What is the hidden score of each row? Scores go from 0 to 40, and 20 is about the middle. The score is a weighted sum of the row's numbers plus the product of two more (or one squared), each taken from its middle value.
[-0.6  2.1  0.7  0.5  2.1  0.   0.7  0.8  0.4 -0.3  0.1 -0.4  0.5 -0.2
  0.   0. ] -> 24
[-0.4  0.6  0.5  0.1  0.3 -0.7 -0.1  0.7  1.5 -2.2 -1.3  0.2 -0.9  0.8
 -0.5 -0.8] -> 23
[ 0.4 -1.6  0.5 -1.9 -0.5  2.5 -1.5 -1.7  0.5 -1.   0.1 -0.7 -0.1  0.1
 -0.4 -0.5] -> 19
[ 0.1  0.6 -0.4  0.5  0.2  0.3  0.1  0.5  0.4  1.6 -0.3  0.6  1.6  1.6
  0.6 -0.2] -> 16
[ 0.6 -0.4 -0.5  0.3 -0.3 -0.3 -0.3  0.5 -1.6  1.3  0.8 -0.3  0.7  0.4
  0.2 -0.4] -> 15
[ 0.4 -0.5  0.  -0.5 -0.1  1.4 -1.  -0.5  0.4 -0.8  0.  -0.3  0.  -0.3
 -0.2 -0.1] -> 20
[-0.3  0.4 -0.2  0.5 -0.4 -0.3 -0.3  0.5 -0.2  0.3  0.3 -0.1 -0.4 -0.8
 -0.3  0.1] -> 19
[ 0.3 -0.3 -0.4  0.2 -0.3 -0.1  0.   0.5 -0.3  0.7  0.1  0.3  0.5 -0.1
 -0.7 -0.2] -> 19
[-0.3  1.2 -0.5  1.2  0.9 -1.1  0.3  1.1  0.7 -1.4  0.1 -0.9 -0.4  0.2
 -0.4 -0.3] -> 22
[-0.6  1.3 -0.2  0.9  0.5 -1.5  0.8  1.4  0.9 -1.5 -0.1 -0.6 -0.3  0.4
 -0.5 -0.7] -> 20
[ 0.   0.1 -0.3  0.4 -0.2 -0.2 -0.1  0.5  0.1  0.6 -0.2  0.2  0.3  0.
 -0.3  0.5] -> 19
[-0.5 -0.9  1.3 -1.8 -0.6  1.  -0.5 -1.1  0.5  0.  -0.9  1.4  0.5 -1.
 -0.1  1. ] -> 24
[ 0.2  0.  -0.3  0.2 -0.2 -0.2 -0.3  0.4 -0.6  0.8  0.   0.6 -0.6 -1.3
  0.   0.6] -> 21
[ 1.3 -0.5 -0.4 -0.3 -0.2  0.  -0.3  0.5 -1.6  0.4  0.2  0.9  0.2 -0.5
  0.  -0.1] -> 21
[-0.8 -0.9  0.5 -0.9 -1.3 -0.4 -0.3 -1.1  1.1  0.2 -0.8  1.   0.9  0.1
 -0.1  1.5] -> 6
[ 0.   0.  -0.5  0.6 -0.2  0.  -0.1  0.4  0.9  1.5 -0.9  1.   0.3  1.5
  0.4 -0.1] -> 22
[ 0.4 -0.3 -0.3  0.3  0.  -0.2 -0.4  0.2 -1.1  0.7  0.   0.2 -0.4  0.3
  1.   0.8] -> 20
[ 0.8 -2.2  0.3 -1.6 -0.5  1.6  0.6 -1.8  0.7 -1.9  0.  -1.6  0.   0.3
  0.2 -1.3] -> 23
[-0.8  1.5  0.1  1.1  1.6 -1.3  0.4  0.7  1.3 -2.6 -0.4 -1.3 -1.6  1.
 -0.7 -0.5] -> 36
[-0.5  1.2 -0.2  0.9  0.2 -1.5  0.7  1.7  0.7 -1.4  0.  -0.8 -0.1  0.5
 -0.6 -0.8] -> 17
[ 0.9 -0.4 -1.   0.8 -0.5 -0.7 -0.4  0.6 -1.7  1.   2.4 -2.6  0.9  1.7
  0.3 -0.8] -> 4
[ 0.   0.  -0.3  0.4 -0.1 -0.1 -0.1  0.4  0.1  0.5 -0.1 -0.1  0.1  0.2
 -0.5  0.5] -> 18
[-0.1 -0.7  0.2 -0.3 -0.2 -0.2 -0.3 -0.1  0.7  0.5 -0.8  1.1 -0.1  0.
  0.   0.7] -> 24
[-0.4 -0.6  0.6 -0.9 -0.4 -0.1  0.  -0.9  1.   0.  -0.9  1.   0.4 -0.3
 -0.6  1.7] -> 13
[-0.2  0.1 -0.2  0.3 -0.1  0.2 -0.1  0.4 -2.2  2.4  2.4 -2.8  1.4  3.9
 -0.3 -2.1] -> 8
[ 0.4 -0.3 -0.4  0.4 -0.1 -0.4 -0.2  0.4 -1.5  1.   0.5 -0.6 -0.2  1.1
 -0.1  0.2] -> 16
[-1.4  2.4  0.8  1.2  2.1 -1.4  0.4  0.3  1.1 -2.1 -0.5 -0.9 -1.   0.5
 -0.5  0. ] -> 16
[ 0.  -0.8  0.2 -0.1  0.  -0.1 -0.1 -0.3  0.7  0.1 -0.7  0.5 -0.3 -0.2
 -0.2  0.7] -> 22
[ 0.   0.2 -0.5  0.6 -0.1 -0.1  0.   0.6  0.3  0.4 -0.5  0.6  0.3 -0.6
  0.2  0.7] -> 23
[ 0.2 -0.1 -0.4  0.3 -0.1  0.  -0.1  0.4 -0.4  0.7 -0.2  0.7 -0.9 -1.5
  0.1  0.6] -> 23
[-0.1  0.2 -0.6  0.6 -0.6 -0.3 -0.1  0.7 -0.2  0.6 -0.4  0.4 -1.7 -1.4
  0.2  1.2] -> 27
[ 0.8 -0.6 -0.6  0.3 -0.4 -0.2 -0.3  0.6 -1.6  1.1  0.6  0.3  0.6  0.1
  0.1 -0.7] -> 18
[-0.2  1.7 -0.1  0.8 -0.9 -0.3  0.6  0.6  0.   1.5  0.2  0.5 -0.6 -0.3
  0.7  0.3] -> 21
[-0.3  2.1  0.5  0.5  1.7 -0.5  0.9  1.1  0.3 -0.3  0.2 -0.3  0.5 -0.3
  0.1  0.3] -> 16
[-1.3 -1.   0.9 -1.3 -1.2 -0.8 -1.2 -0.8  1.5  0.3 -1.1  1.6  0.8  0.4
  0.6  1.2] -> 2
[-0.5  1.9  0.5  0.6  0.7 -0.1  0.7  0.8  0.2  0.2  0.3 -0.3  0.3 -0.3
  0.1  0. ] -> 23
[ 0.5 -0.5 -0.7  0.3 -0.6  0.3 -0.1  0.1  0.7 -1.2 -0.2 -0.3 -0.2  0.
 -0.3 -0.3] -> 24
[-0.2  0.4 -0.3  0.6 -0.3 -0.3 -0.2  0.3 -0.9  1.6  0.3  1.  -0.3 -1.1
  0.  -0.3] -> 11
[ 0.2  0.  -0.5  0.3 -0.1 -0.3 -0.1  0.5 -0.9  0.8  1.4 -1.3 -0.4  0.
 -0.8 -0.4] -> 10
[ 1.1 -0.7 -0.6 -0.2 -0.6 -0.1 -0.4  0.8 -1.7  1.1  0.4  1.4  0.9  0.1
  0.  -1.2] -> 20
[ 0.5 -0.2 -0.7  0.6  0.1 -0.1  0.   0.4 -0.5  0.2  0.9 -1.1 -0.7 -0.3
 -0.6  0.2] -> 15
[ 0.8 -0.5 -1.   0.6  0.2 -0.1  0.   0.4 -0.7  0.4  1.  -1.1 -0.7 -0.3
 -0.5  0.1] -> 15
[-0.5  1.  -0.4  0.8 -0.9 -1.2  0.4  1.1  0.1  0.1  0.   0.2 -0.4 -1.1
  0.2  0.6] -> 22
[ 0.1  0.3 -0.5  0.6 -0.1  0.  -0.1  0.5  0.2  1.1 -0.5  0.9  0.8 -0.1
  0.3  0.2] -> 20
[ 1.3 -0.6 -0.6 -0.1 -0.3 -0.2 -0.1  0.6 -1.6  0.5  0.4  0.7  0.3 -0.1
 -0.3 -0.4] -> 20
[ 0.2 -0.5 -0.2  0.2  0.  -0.4  0.1  0.1  0.2  0.3 -0.3  0.  -0.3  0.3
 -0.7  0.7] -> 17
[ 0.2 -0.3 -0.4  0.4 -0.3  0.1  0.   0.2  0.5 -0.6 -0.1 -0.2 -0.1 -0.4
 -0.3 -0.1] -> 22
[-0.7 -0.9  0.1 -0.2 -0.7 -1.5 -0.3 -0.4  1.2  0.2 -0.5  0.3  0.4  1.3
 -0.1  0.9] -> 20
[ 0.1  1.9  0.1  0.8  2.7  0.6  1.4  0.8  0.6  0.7  0.2 -0.1  1.6  0.2
  0.8  0.1] -> 29
[-0.8  1.7 -0.4  1.5  0.9 -2.   0.9  1.7  0.8 -1.7  0.  -1.1 -0.5  0.7
 -0.7 -0.8] -> 22
[-0.8 -1.4  2.1 -2.4  0.5  2.2 -0.6 -2.6  0.2 -1.3  0.6 -1.4  0.1  0.4
 -0.5 -1.8] -> 17
[ 0.3 -0.1 -0.4  0.3 -0.1 -0.2 -0.4  0.4 -1.2  1.1  0.3 -0.3 -0.3  0.6
  1.4  0.7] -> 19
[ 0.1  0.  -0.3  0.4 -0.1 -0.2 -0.1  0.3  0.2  0.3 -0.1 -0.1  0.   0.
 -0.5  0.7] -> 17
[-0.4  1.3 -0.6  1.3  1.  -1.2  0.4  1.1  0.6 -1.3  0.  -0.9 -0.3  0.1
 -0.4 -0.3] -> 20
[ 0.  -0.1 -0.3  0.3 -0.1  0.1 -0.1  0.4  0.2 -0.1 -0.4  0.5  0.1 -1.
 -0.1  0.3] -> 25
[ 1.1 -1.5 -0.2 -0.7 -0.4  0.8  0.4 -0.3  0.6 -0.9  0.1 -0.4  0.  -0.1
 -0.2 -0.1] -> 27
[-0.1 -1.6  2.2 -2.8  0.   3.4  0.7 -2.7  0.4 -1.4  0.9 -1.8 -0.1  1.2
  0.  -2.5] -> 26
[ 0.5 -0.6  0.4 -0.4  0.9  1.1 -0.2 -1.2  0.3 -0.6 -0.2 -0.1 -0.3 -0.7
 -0.2  0.4] -> 18
[-0.9 -0.5  1.2 -1.2 -0.3  0.5 -0.4 -1.6  1.1 -0.1 -1.3  1.7  0.2 -0.9
 -0.1  2. ] -> 16
[-0.7  1.   0.2  0.5 -0.4 -0.5 -0.4  0.5  0.2 -0.3  0.2 -0.3  0.  -0.5
 -0.3  0. ] -> 17
[ 0.1  0.  -0.4  0.4 -0.3 -0.1 -0.1  0.4  0.5 -0.5 -0.2  0.   0.1 -0.6
 -0.2  0.1] -> 21
[ 0.9 -0.3 -0.1 -0.7  0.   0.8 -1.8  0.  -1.   0.  -0.5  1.9 -0.2 -2.2
  2.4  0.9] -> 12
[-0.6 -0.8  0.3 -0.6 -1.1 -0.7  0.2 -0.8  0.9  0.3 -0.7  1.   0.9  0.4
 -0.5  1.3] -> 8
[-0.2 -0.5 -0.2  0.1 -0.4 -0.8 -0.1  0.3  1.   0.8 -0.5  0.4  0.3  2.
 -0.3  0.4] -> 21
[-0.4  1.  -0.3  0.9 -0.8 -1.3  0.5  1.3  0.4 -0.5  0.  -0.2 -0.2 -0.5
 -0.1  0.1] -> 21
[ 0.6 -0.2  0.4 -0.6  0.3  0.5 -1.  -0.3 -0.7 -0.1 -1.7  2.5 -1.2 -2.
  1.6  2.1] -> 22
[-0.8 -0.6  1.3 -1.2  0.5  1.2  0.7 -1.6  1.1 -0.4 -1.3  1.4 -0.6 -1.2
 -0.7  1.6] -> 33
[-1.1 -1.1  0.3 -0.7 -1.7 -1.5  0.1 -1.7  1.  -0.2 -0.4  0.3  0.6  0.4
 -0.3  1. ] -> 7
[ 0.1  0.  -0.5  0.4 -0.3 -0.1 -0.1  0.3 -0.7  1.1  0.7 -0.2 -0.5 -0.3
 -0.8 -0.3] -> 9
[ 0.  -0.1 -0.5  0.5 -0.1  0.  -0.1  0.4 -0.6  1.  -0.2  0.9 -0.8 -1.4
 -0.1  0.1] -> 18
[-1.2  2.5  0.2  1.7  2.4 -2.1  1.2  0.8  0.9 -2.3 -0.4 -1.4 -1.1  0.9
 -1.  -0.3] -> 18
[ 0.4 -0.3 -0.1  0.   0.4  0.4 -0.4 -0.2 -0.4  0.2 -0.9  0.9 -1.5 -1.4
  0.5  1.6] -> 28
[ 0.1 -0.1 -0.4  0.3 -0.2  0.  -0.1  0.3  0.4 -0.6 -0.2 -0.3  0.  -0.4
 -0.3  0.1] -> 21
[ 1.1 -1.2 -0.5 -0.2 -0.4  0.3  0.5  0.2  0.4 -0.6  0.  -0.4  0.1 -0.3
 -0.3  0. ] -> 24
[ 0.2 -0.6  0.9 -1.1  0.8  1.6 -1.  -1.2  0.3 -0.4 -0.5  0.5 -0.4 -1.
  0.   0.7] -> 23
[ 0.1 -0.1 -0.6  0.6 -0.2  0.  -0.1  0.4 -0.6  0.7  1.1 -1.  -0.7 -0.3
 -0.5 -0.3] -> 11
[ 0.3 -0.3 -0.5  0.5  0.  -0.1  0.   0.4 -0.7  0.7  0.5 -0.2 -0.6 -0.3
 -0.8  0. ] -> 13
[-0.1  0.6 -0.5  0.8 -1.2 -1.1  0.3  1.2  0.4 -0.2  0.   0.  -0.4 -1.
  0.1  0.7] -> 24
[ 0.6 -1.5  1.5 -2.3 -0.1  2.7  1.3 -2.1  0.6 -1.   0.3 -0.8  0.   0.2
  0.  -0.4] -> 28
[-0.4 -1.3  0.1 -0.3 -0.4 -1.1  0.5 -1.   0.7 -0.4 -0.2 -0.1  0.1  0.1
 -0.3  0.4] -> 20
[ 0.   0.1 -0.4  0.5 -0.2 -0.2 -0.2  0.6  0.5 -1.   0.2 -0.8  0.   0.2
 -0.4 -0.5] -> 21
[-0.3  1.  -0.5  0.7 -1.   0.   0.2  0.7 -0.1  1.9 -0.1  0.6 -1.9 -0.1
  0.5  0.6] -> 30
[ 1.3 -0.6 -0.5 -0.2 -0.1  0.  -0.1  0.4 -1.2  0.4  0.2  0.7 -0.1 -0.4
 -0.4 -0.1] -> 22
[ 0.7 -0.2  0.3 -0.9  0.7  1.4 -1.7 -0.4 -0.7 -0.2 -0.7  1.6 -0.7 -2.5
  1.5  1.3] -> 24
[ 0.3 -0.7  0.9 -1.   0.6  1.3 -0.7 -1.   0.4 -0.4 -0.5  0.3 -0.3 -1.
  0.   0.6] -> 22
[ 0.7 -0.3  0.9 -1.1  0.8  1.3 -1.1 -1.   0.  -0.5 -2.   2.7 -1.7 -2.7
  1.4  2.5] -> 28
[ 0.7 -0.2  0.  -0.1  0.3  0.  -0.7 -0.1 -0.9 -0.2 -0.8  1.2 -0.9 -0.6
  1.1  1.4] -> 18
[-0.4  0.8 -0.2  0.3 -1.  -0.8 -0.1  1.   0.1 -0.1  0.1 -0.3 -0.4 -0.8
 -0.1  0.6] -> 19
[ 0.   0.1 -0.3  0.4 -0.2 -0.1 -0.2  0.4 -1.3  2.1  0.5  0.9  0.5 -0.4
 -0.3 -1.3] -> 5
[-0.4 -0.8  0.6 -1.1 -1.2  0.1 -0.6 -0.5  1.4  0.7 -1.6  2.6  1.3 -0.6
  0.4  1.6] -> 7
[-0.2  0.6 -0.4  0.6  0.3  0.  -0.1  0.6  0.1  0.6  0.   0.1  0.8  0.
 -0.1  0.2] -> 22
[ 0.  -1.6  0.7 -1.   0.3  0.8  0.4 -2.6  0.6 -1.2  0.1 -0.7  0.1 -0.1
 -0.1 -0.9] -> 13
[-0.2  0.3 -0.4  0.6 -0.6 -0.2  0.   0.7 -0.4  0.9 -0.1  0.3 -1.6 -1.1
  0.   0.8] -> 24
[-0.6  1.3  0.1  0.6  0.7 -1.2  0.1  1.5  1.1 -2.2 -0.4 -0.8 -0.6  0.9
 -0.6 -1.2] -> 17
[ 1.  -0.9 -0.4 -0.1  0.   0.9  0.3 -0.4  0.6 -1.  -0.1 -0.5  0.  -0.1
 -0.2 -0.3] -> 23
[ 0.2 -0.3 -0.2  0.1  0.2 -0.4  0.   0.   0.2  0.3 -0.3  0.  -0.3  0.2
 -0.7  0.9] -> 16
[ 1.6 -0.5 -1.7  0.8 -0.7 -1.1  0.1  1.1 -1.8  0.3  1.9 -1.   0.8  1.5
 -0.5 -1.5] -> 16
[ 0.7 -0.6 -0.1 -0.2  0.1  0.4 -0.5  0.2 -0.7  0.6 -0.3  1.1 -0.4 -1.5
  0.3  0.5] -> 25
[ 0.5 -0.3 -0.5  0.2 -0.1  0.  -0.1  0.5 -1.   1.   0.4  0.1 -0.2 -0.6
 -0.5 -0.1] -> 16
[-1.   1.8  0.4  0.8  0.9 -1.6  0.4  0.8  1.  -2.1 -0.4 -0.9 -0.5  0.9
 -0.6 -0.3] -> 5
[-0.2  1.7 -0.3  1.3  1.9 -0.2  0.8  0.6  0.4  0.6  0.   0.4  1.2 -0.3
  0.3  0.1] -> 21
[ 0.4 -0.3  0.  -0.1  0.   0.5 -0.4 -0.1  0.3 -0.6 -0.2 -0.1 -0.1 -0.7
 -0.1  0.4] -> 21
[ 1.4 -1.2 -0.5  0.   0.3  0.7  0.8 -0.6  0.7 -0.9  0.  -0.3  0.1  0.
 -0.1 -0.3] -> 27
[-0.2  2.3 -1.   2.6  0.3 -1.6  2.8  1.1  0.4  1.1 -0.4  1.4  0.2 -1.5
  1.6  0.3] -> 24
[ 0.4 -0.8  0.3 -0.6  0.   0.9 -0.3 -0.4  0.4 -0.2 -0.4  0.4 -0.1 -1.
 -0.1  0.6] -> 24
[-0.3  0.7 -0.5  0.8  0.5  0.1  0.1  0.6  0.3  0.7 -0.1  0.4  0.9 -0.1
  0.1  0.1] -> 23
[ 0.7  0.   0.4 -0.5  0.8  0.6 -0.9 -0.6 -0.6 -0.6 -1.2  1.7 -1.7 -1.5
  0.8  1.9] -> 23
[-0.1 -0.6  0.2 -0.1  0.1 -0.2 -0.2 -0.3  0.5  0.1 -0.6  0.5 -0.2 -0.1
 -0.3  0.9] -> 19
[ 1.3 -0.6 -1.6  0.7 -0.8 -1.3  0.   1.4 -2.3  0.9  2.5 -1.3  1.6  2.3
 -0.7 -2.4] -> 9
[-0.4  1.7  0.   0.9  2.1 -0.1  0.7  0.8  0.2  0.2  0.   0.   1.  -0.2
  0.   0.1] -> 29
[ 0.1  0.  -0.4  0.4 -0.2 -0.1 -0.1  0.4  0.8  1.3 -0.8  1.   0.4  1.5
  0.4  0.1] -> 21
[-0.4  2.3  0.2  1.1  2.9 -0.2  1.2  0.7  0.3  0.1  0.1  0.   1.  -0.3
  0.   0. ] -> 27
[-1.1  1.5  0.7  0.4  0.9 -1.1 -0.1  0.8  1.3 -2.4 -0.9 -0.5 -0.8  0.8
 -0.3 -0.4] -> 5
[ 0.   0.1 -0.3  0.4 -0.2 -0.1 -0.2  0.4 -1.9  2.3  1.2 -0.7  1.1  2.6
  0.  -1.5] -> 12
[-0.5 -1.   0.6 -0.9 -0.3 -0.6 -0.2 -1.2  0.7 -0.3 -0.4  0.2  0.1  0.
 -0.2  0.6] -> 16
[-0.2 -1.1  0.2 -0.5 -0.2 -1.2  0.4 -1.   0.5 -0.4 -0.1 -0.2  0.1  0.1
 -0.4  0.5] -> 18
[ 0.7 -0.4 -0.4  0.1 -0.2  0.4 -1.3  0.1 -0.8  0.5  0.   0.7  0.  -1.7
  2.7  1. ] -> 23
[ 0.1 -1.7  1.8 -2.6 -0.5  2.6  0.8 -2.6  0.4 -1.5  0.5 -1.6 -0.1  0.7
  0.1 -1.7] -> 24
[-0.1  2.1 -0.6  1.9  1.6 -1.7  2.4  1.6  0.4 -0.1 -0.1  0.3  0.5 -0.8
  0.5  0.3] -> 24
[ 0.1 -0.1 -0.3  0.4 -0.2 -0.2 -0.1  0.5 -0.9  1.3 -0.1  1.1  0.3  3.2
  0.7 -1.4] -> 18
[ 0.3 -0.4 -0.4  0.1 -0.2  0.2 -0.1  0.1  0.3 -0.5 -0.1 -0.2  0.  -0.4
 -0.4  0.2] -> 21
[-0.3  1.2 -0.3  0.6 -1.1  0.   0.2  0.7 -0.2  1.7  0.1  0.2 -1.5  0.
  0.3  0.5] -> 23
[ 0.4 -0.5 -0.7  0.6 -0.6 -0.3  0.   0.6 -1.8  1.8  1.2  0.1  1.4  3.
  0.  -2.5] -> 12
[ 0.2  0.1 -0.3  0.2 -0.2 -0.2 -0.2  0.5  0.8 -1.4  0.  -1.2 -0.4  0.9
 -0.8 -0.6] -> 21
